Each row has a name. After each piece below comes the name of the row it's from, unless a question asks for something else. Each question is about the rows just above it. Places in a row count from 1.

[ 98 154  53 108 128 105  42  98 116 131 126 153 123  88 108 146 161 170
 130  74  75 135 142 118 159 223 136  83  63 107 147 139  98 128] : (30)
[176 130 181 168 153 136 153 134 128 131 100  93 120 179 149 132  96 162
 167 133  99 122 136 121 152 118 148 157  63  97 104 130 170 135] : (44)
[ 98 154  53 108 128 105  42  98 116 131 126 153 123  88 108 146 161 170
 130  74  75 135 142 118 159 223 136  83  63 107 147 139  98 123] : (83)
[129 132 121 182 131 150 106 128 135 133 129 151 140 114  82 139 170 116
 108 135 130 118 153 140 118 134 119 114  63 126  95 112 119 135] : (60)
[142 154  94  82 107 130 108 100 154 109 143  82  59 135 166 109 160 106
 157 140 128 121 118 155 169 117 110 166  63 154 157 113 172 110] : (88)
[105 110 133 183 138 113 110 119 132 131 136 120 147 115  81 150 149 114
 141 119 134 113 137 143 125 111 103 130  63 127  93 119 127 133] : (90)
Move every entry of [135] by +1 step of 1. -> [136]
which: [120 147 115  81 150 149 114 141] -> (90)
One entry of (60) was changed: [129 132 121 182 131 150 106 128 135 133 129 151 140 114  81 139 170 116
 108 135 130 118 153 140 118 134 119 114  63 126  95 112 119 135]. Where, and from what? -> 15, [82]
Number of entries in [ 98 154  53 108 128 105  42  98 116 131 126 153 123  88 108 146 161 170
 130  74  75]: -> 21
Move every entry of [113] by -1 step of 1. -> [112]
Move every entry of [107] by -1 step of 1. -> [106]
Changed (90): [105 110 133 183 138 113 110 119 132 131 137 120 147 115  81 150 149 114
 141 119 134 113 137 143 125 111 103 130  63 127  93 119 127 133]. Place and old value: -> 11, [136]

[193 192  79 216 177 151 156 142 211 202  85] : (18)
[193 192  78 216 177 151 156 180 211  85 202] : (41)
[ 78 177 156 151 193 192 216 214 126 141 110] : (4)
The row with [193 192  78 216 177 151 156] is -> (41)
How many entries does [193 192  79 216 177] have? -> 5
What comes right after [141] in the named rows? -> [110]
How many entries does [ 78 177 156 151 193 192 216 214] have? -> 8
which: [ 85 202] -> (41)

[171 176 136 156 156 103 122 163 142 139 129 120 237 161 135 137 127]  (164)
[133 192 152 149 126  74 120 152 138 139 130 119 171 142 128 135 119]  (8)
[105 164 171 136 122  90 108 154 112 118 133 127 141 133 134 134 122]  (76)
[136 139 163 164 134 120 113 166 138 133 129 125 120 128 128 130 121]  (121)
[105 164 171 136 122  90 108 154 112 118 133 127 141 133 136 134 122]  (123)
[122 157 139 153  91  92 136 138 126 152  86 188 106 108 119 140  94]  (105)
[124 170 129 148 108  87 139 130 131 152 123 137 124 128 132 130 113]  (21)
Move every entry of [108] by -1 step of 1. -> [107]
How many entries does [136 139 163 164 134 120 113 166 138 133 129 125 120 128 128 130 121] have? -> 17
The entry that follows [92]: -> [136]

[138 161  83 153  50  76] -> (69)
[124 129 148 187 104 192] -> (94)
[138 161  83 153 160  76] -> (155)
[198  44 186 162 161 159] -> (115)
[ 88 138  36 207 182 221] -> (122)
[ 71 186 198 161  44  68] -> (117)
[ 40 187 206 202  33 222] -> (160)
which: [138 161  83 153  50  76] -> (69)
[198  44 186 162 161] is in which row? -> (115)
What comes right after [104] in the named rows? -> [192]
[124] with -1 step of 1 on every entry: -> [123]
Changed (122): [ 89 138  36 207 182 221]. Place and old value: -> 1, [88]

[198  69 227 136 149 101 207 147 153  88  76 168 128 149] -> (39)
[139 108 151  99  77 102 136 159 170  83 143  99 131 141] -> (114)
[139 108 151  99  77 102 136 159 170  83 143  99 131 185] -> (51)
which: [139 108 151  99  77 102 136 159 170  83 143  99 131 141] -> (114)
The entry that follows [227]: -> [136]
Changed (39): [198  69 228 136 149 101 207 147 153  88  76 168 128 149]. Place and old value: -> 3, [227]

[192  54  76 112 141  62 100 120] -> (130)
[197  51  80 109 137  52 101 126] -> (13)
[131  42  81 136  53  97 122  98] -> (84)
[131  42  81 136  53  97 122 102] -> (29)
Number of entries in [192  54  76 112 141]: -> 5
which: [ 51  80 109 137  52 101 126] -> (13)
Count the entries of [131  42  81 136  53  97 122]: -> 7

